Look-ups in named tables: a row name and a column name give one cell, copied from the table.

ras
columns: zubodaf, didozu, gom, zorar, lar, bubiv, beb, nak, peleti
lov: [26.2, 52.6, 82.7, 31.8, 65.1, 52.5, 23.5, 68.8, 23.3]
pov: [25.3, 83.3, 50.2, 42.0, 51.7, 69.9, 27.1, 81.9, 75.0]
zusul: [63.6, 79.0, 25.8, 47.4, 46.9, 70.3, 67.8, 23.5, 76.7]
pidelaf: [74.1, 23.9, 24.2, 54.9, 68.0, 50.2, 75.6, 46.9, 75.8]
feneme: [58.6, 79.4, 51.6, 28.4, 67.4, 61.5, 48.6, 40.8, 52.5]
tumapo: [68.7, 45.0, 51.4, 39.1, 70.2, 45.0, 56.4, 68.4, 40.6]
votores: [74.8, 22.7, 25.1, 55.2, 68.5, 46.5, 75.8, 48.8, 75.4]
turig: [26.5, 76.2, 80.8, 27.6, 74.8, 48.1, 24.8, 81.0, 33.8]
fonut: [54.2, 25.2, 80.0, 34.0, 78.8, 38.3, 31.3, 70.9, 23.5]
kamel: [75.0, 32.1, 22.9, 61.0, 55.1, 61.8, 78.2, 27.5, 81.2]
miza: [55.3, 25.2, 79.4, 36.0, 76.8, 43.1, 33.2, 75.1, 23.9]
ratuse: [74.8, 31.6, 22.4, 56.1, 62.9, 58.4, 76.1, 37.5, 78.9]

bubiv of turig: 48.1
zubodaf of feneme: 58.6
gom of ratuse: 22.4
bubiv of lov: 52.5
peleti of feneme: 52.5
gom of pov: 50.2
lar of zusul: 46.9
didozu of zusul: 79.0
gom of fonut: 80.0
zorar of pidelaf: 54.9
gom of turig: 80.8
bubiv of miza: 43.1
gom of feneme: 51.6
bubiv of fonut: 38.3
nak of pidelaf: 46.9
zorar of miza: 36.0

gem =
         nog  tuk  nop  kalitoz  fuz  fevede  nub  bopa  nivuf
vuz       31   11   -4       73   -4     -15   23    -2     -9
zot       12  -13   -7      -10   40      -9  -14    22      3
kipifep  -25   32  -14      -73   68      17    8   -38     51
das       21    3  -19      -80    5       6   13    24     39
rabok      2  -29   -1       61   58      15   34   -17    -51
pitib     -5   31  -43      -23   -7       2   35    62     59

What is the nivuf of pitib in gem? 59
What is the nivuf of rabok in gem? -51
What is the tuk of pitib in gem? 31
What is the nivuf of das in gem? 39
What is the kalitoz of zot in gem? -10
What is the nog of kipifep in gem? -25
Which row has the largest nivuf? pitib

mim
         gidig   pul  gusu  virave  safin  vikamek  zotu   rar
vikazu     -32   608    80     707    112     -795   630    22
tivenem   -602  -708   234    -575   -581      -12  -798  -699
nav       -553   784   161     330    -29      495  -631   807
muv        169   751  -791      79     45      -75   761  -849
sof        677  -290  -793    -249    220     -367  -160   599
zanu       594   241   136    -801    337      386   463  -226
bebibo     444   -44  -537    -383    611      470   263   483
mogani     700  -473  -721    -216    116     -296  -224   599
febez     -563  -201    24    -592   -208     -149  -710  -266
zigakit   -449   -21  -425     249    -48     -154  -105  -315
midap      428   141  -897    -379    214     -782   109  -269
nezu      -441   -17  -364     215   -121      -73  -132  -237
kuname     610    75  -884    -533    476     -508   -98   388

gusu of vikazu is 80
gusu of kuname is -884
safin of muv is 45
gusu of muv is -791
gidig of vikazu is -32
vikamek of zigakit is -154
gidig of febez is -563
Which row has the largest zotu? muv

Table vug
         doluz  rutaril  fimoguv  bup  zutamul  degisa  pomu
fovesu     101      141      167  109      183     145     6
kosuza      70      128       55  126       65      40    50
maluvor     77       81      208   80       99      95    35
zum         77      156      151   22      163      53   151
kisosob     55      147      197   45      138      60   136
zof         14      101      104  121      202      79   142

zof, fimoguv: 104
kisosob, pomu: 136
kisosob, fimoguv: 197
zum, zutamul: 163
fovesu, fimoguv: 167
zum, doluz: 77
kisosob, doluz: 55
fovesu, pomu: 6
kosuza, zutamul: 65
kosuza, doluz: 70
kisosob, zutamul: 138
kisosob, rutaril: 147

lud:
	tedofal	larera	fetogu	tebol	tef	rasebo	deme
ditu	-58352	-56430	21582	20246	20840	90835	23312
nuf	69744	29521	-11870	5362	19164	-50682	-35965
limuma	31471	80977	-9196	-14978	-42203	-66410	21849
zus	-9533	-12753	86140	-74052	-33426	12390	-11335
fogide	5639	6852	-72447	86354	47838	13697	22358
gulu	21839	-31253	-11075	46451	80103	27144	-38500
nud	-49298	-66391	10927	33169	39515	92536	11460
gid	-2299	41945	-3016	-7456	-37558	-14497	58293

nuf, rasebo => -50682
nud, tebol => 33169
nuf, fetogu => -11870
nuf, tedofal => 69744
gid, rasebo => -14497
gulu, larera => -31253
fogide, larera => 6852
zus, fetogu => 86140
fogide, tebol => 86354
limuma, deme => 21849
ditu, tedofal => -58352
limuma, fetogu => -9196
nud, rasebo => 92536
zus, rasebo => 12390
fogide, deme => 22358
limuma, tedofal => 31471
nuf, larera => 29521
gulu, tebol => 46451
fogide, fetogu => -72447
fogide, tedofal => 5639

nuz
|  | gufe | sope | kodurat | tefeb | nolov |
|---|---|---|---|---|---|
| soz | 59 | 67 | 91 | 63 | 86 |
| gisisas | 56 | 62 | 77 | 58 | 73 |
| luzen | 54 | 60 | 72 | 56 | 68 |
| metoso | 44 | 47 | 42 | 48 | 45 |
| zazu | 17 | 6 | 11 | 10 | 20 |
| kupoba | 23 | 22 | 24 | 22 | 24 |
| ripu | 20 | 14 | 18 | 16 | 22 |

What is the tefeb of zazu in nuz?
10
What is the nolov of kupoba in nuz?
24
What is the sope of ripu in nuz?
14
What is the sope of soz in nuz?
67
What is the nolov of zazu in nuz?
20
What is the tefeb of kupoba in nuz?
22
What is the gufe of kupoba in nuz?
23
What is the nolov of ripu in nuz?
22
What is the kodurat of kupoba in nuz?
24
What is the sope of kupoba in nuz?
22
What is the nolov of soz in nuz?
86
What is the tefeb of soz in nuz?
63
Row with the largest kodurat: soz

zif
         fiz   dek  ketu
sidag   3.45  3.34  3.90
lok     5.21  4.04  5.27
tes     5.99  4.19  5.27
pon     7.53  4.80  8.65
zubed   5.76  5.42  5.50
sufo    4.04  4.60  3.72
sizom   4.22  3.16  3.87
sivivu  4.86  4.34  5.17
nuf     3.92  3.44  3.75
tor     3.27  2.77  2.21

lok, dek => 4.04
nuf, ketu => 3.75
zubed, fiz => 5.76
sidag, ketu => 3.90
sizom, fiz => 4.22
tor, ketu => 2.21
pon, ketu => 8.65
tes, ketu => 5.27
tes, dek => 4.19
sivivu, dek => 4.34
sivivu, ketu => 5.17
sufo, ketu => 3.72
pon, dek => 4.80
sizom, dek => 3.16
pon, fiz => 7.53
sidag, fiz => 3.45
tor, dek => 2.77
sizom, ketu => 3.87
nuf, dek => 3.44
Which row has the largest ketu? pon

mal:
	vofise	zenomin	vesiso	ridupo	nosope
legipop	54	24	50	74	56
vip	56	24	60	74	57
bizuv	57	28	77	64	57
fuvaru	57	26	70	71	57
zetumos	57	34	82	46	59
rulepuv	57	37	80	36	60
kigur	57	40	75	29	62
tanak	59	43	67	24	64
tulik	52	25	41	71	56
nifu	61	45	58	22	67
bovo	57	31	82	55	58
duzoved	64	47	48	24	69
poto	48	27	34	66	54

legipop, zenomin => 24
bizuv, vesiso => 77
poto, ridupo => 66
legipop, nosope => 56
tanak, ridupo => 24
nifu, vofise => 61
bizuv, zenomin => 28
legipop, vesiso => 50
kigur, ridupo => 29
tulik, nosope => 56

neduze.csv
,raz,vapelu,bitu,refipal,dip,forifu,zuv
paz,75.561,38.150,39.979,75.449,32.388,34.911,76.469
larolup,72.035,58.921,62.333,69.442,18.072,48.376,75.015
vasig,55.340,57.992,59.175,53.874,44.331,54.263,56.941
kamolad,53.811,42.377,41.694,54.566,62.019,46.001,53.269
sasidi,30.034,77.968,77.723,27.609,64.454,75.905,31.686
mip,47.705,55.738,55.605,47.078,58.550,56.099,48.246
tarubo,48.784,67.813,69.068,46.477,45.197,62.602,50.897
met,52.588,82.484,85.637,48.167,25.616,69.733,56.598
badefa,62.746,44.093,44.806,62.677,46.470,43.410,63.238
nubelen,85.634,35.346,38.213,85.262,19.646,29.360,87.035
faro,25.929,65.130,63.151,25.380,82.661,69.917,25.910

What is the bitu of larolup in neduze? 62.333
What is the dip of tarubo in neduze? 45.197
What is the raz of sasidi in neduze? 30.034
What is the forifu of mip in neduze? 56.099
What is the vapelu of sasidi in neduze? 77.968
What is the zuv of tarubo in neduze? 50.897
What is the forifu of met in neduze? 69.733
What is the raz of paz in neduze? 75.561
What is the zuv of kamolad in neduze? 53.269
What is the dip of faro in neduze? 82.661
What is the vapelu of mip in neduze? 55.738
What is the vapelu of paz in neduze? 38.150
What is the bitu of faro in neduze? 63.151
What is the dip of mip in neduze? 58.550
What is the zuv of met in neduze? 56.598
What is the raz of larolup in neduze? 72.035
What is the raz of faro in neduze? 25.929
What is the bitu of paz in neduze? 39.979
Row with the largest refipal: nubelen

